A =
[[-20  24 -29  15 -11 -18  11  19   1   0 -22 -28  22  40]
 [ 10 -29  22  18  21  18  -2 -16  42 -20 -21 -23 -18  -9]
 [ -3 -21 -28 -12  11   8 -30 -19  16 -17 -44  -6 -17  27]
 [ 29   7  -8  18   7  -4  12  12  -7 -21  37  40  21 -28]
 [-15  24  50  14  28 -10  11  -2  -3  16  20 -10 -20 -26]
 [ 13  25 -27  34   6   5  23  29  21 -36   1   5   3 -24]]
Indices start at 1.
Give the entry in row 2 and column 1.
A: 10
The entry directly above -36 -> 16
Give the entry in row 1 and column 1.
A: -20
Give the entry directly above -12.
A: 18
The entry just right of the smallest entry is -6
The largest entry: 50
The minimum is -44
The entry in row 3 and column 1 is -3
The top entry of the column that holds the largest entry: -29
Give the entry in row 3 and column 3.
A: -28
The entry directly below -16 -> -19
The entry directly above the smallest entry is -21
The entry in the bottom-right corner is -24
The entry directly below the smallest entry: 37
The entry at row 2, column 2 is -29
Give the entry just right of the largest entry.
A: 14
The entry directly below the largest entry is -27
The entry in row 1 and column 2 -> 24
Give the entry just left of the largest entry.
A: 24
The entry in the bottom-left corner: 13
The entry in the top-right corner is 40
The top entry of the column that holds the smallest entry -> -22
Give the entry directly above the largest entry.
A: -8
The entry just right of -27 is 34

Questions about the matrix below.
1) The entry in the bottom-left corner?
2) The bottom-right entry?
3) The entry directly below the smallest entry?
4) The entry in the top-left corner?
5) The entry directly below -26?
6) The entry in the top-right corner?
7) The entry directly below the largest entry?
8) The maximum?
[[ 19 -20   2  52 -24 -30 -10]
 [-12  -2 -55  -1   8  31 -24]
 [  6  -2  18 -11  43   9  -6]
 [-30 -26 -21   2  23  32 -62]
 [-29 -38  -7  21  25  14 -27]
 [ -6 -17 -33 -16   5  49   5]
 [ 42   3 -32  -6  -8 -12  -7]
 [ 23 -34  28  48  17 -17 -13]]
1) 23
2) -13
3) -27
4) 19
5) -38
6) -10
7) -1
8) 52

W =
array([[5, 3, 6, 4, 5, 4, 7, 7, 3, 6, 7, 6, 3, 6, 3, 6],
       [5, 6, 4, 6, 4, 5, 5, 5, 6, 5, 4, 5, 6, 4, 6, 5],
       [6, 4, 4, 6, 5, 5, 6, 8, 4, 6, 6, 8, 4, 7, 4, 7],
       [6, 3, 6, 5, 6, 6, 3, 6, 4, 3, 2, 6, 3, 6, 4, 6],
       [5, 7, 4, 4, 5, 4, 5, 5, 4, 6, 6, 5, 6, 4, 4, 5],
       [5, 3, 6, 5, 5, 6, 5, 5, 4, 4, 4, 5, 3, 5, 4, 5]])
The first entry on the diagonal from the top-right corner is 6
The first entry, reading row by row: 5
Report the entry in the bottom-left corner.
A: 5
Report the second entry on the diagonal from the top-right corner.
A: 6
Report the fourth entry in reading order.
A: 4
Report the last entry, reading row by row.
A: 5
The fifth entry from the end, reading row by row is 5
Report the 2nd entry from the end, reading row by row.
A: 4
Report the 5th entry, reading row by row.
A: 5
The bottom entry of the column that holds the smallest entry -> 4
Report the last entry in the row that holds the smallest entry.
A: 6
Report the entry directly above the smallest entry.
A: 6
Report the 3rd entry on the main diagonal.
A: 4
The entry just left of the smallest entry -> 3
Report the 3rd entry on the diagonal from the top-right corner.
A: 7
Report the entry directly below the smallest entry.
A: 6
The fourth-last entry, reading row by row is 3

Questions about the matrix below.
1) Which number is the first entry in reading order?
2) Which number is the centre entry?
3) Which number is the entry just left of the centre entry?
[[20, 58, 44, 71, 57], [68, 65, 44, 28, 26], [75, 22, 54, 50, 40], [71, 58, 44, 27, 29], [32, 50, 49, 69, 64], [56, 36, 41, 58, 50], [52, 41, 43, 67, 63], [56, 48, 40, 43, 52], [58, 49, 40, 45, 42]]
1) 20
2) 49
3) 50
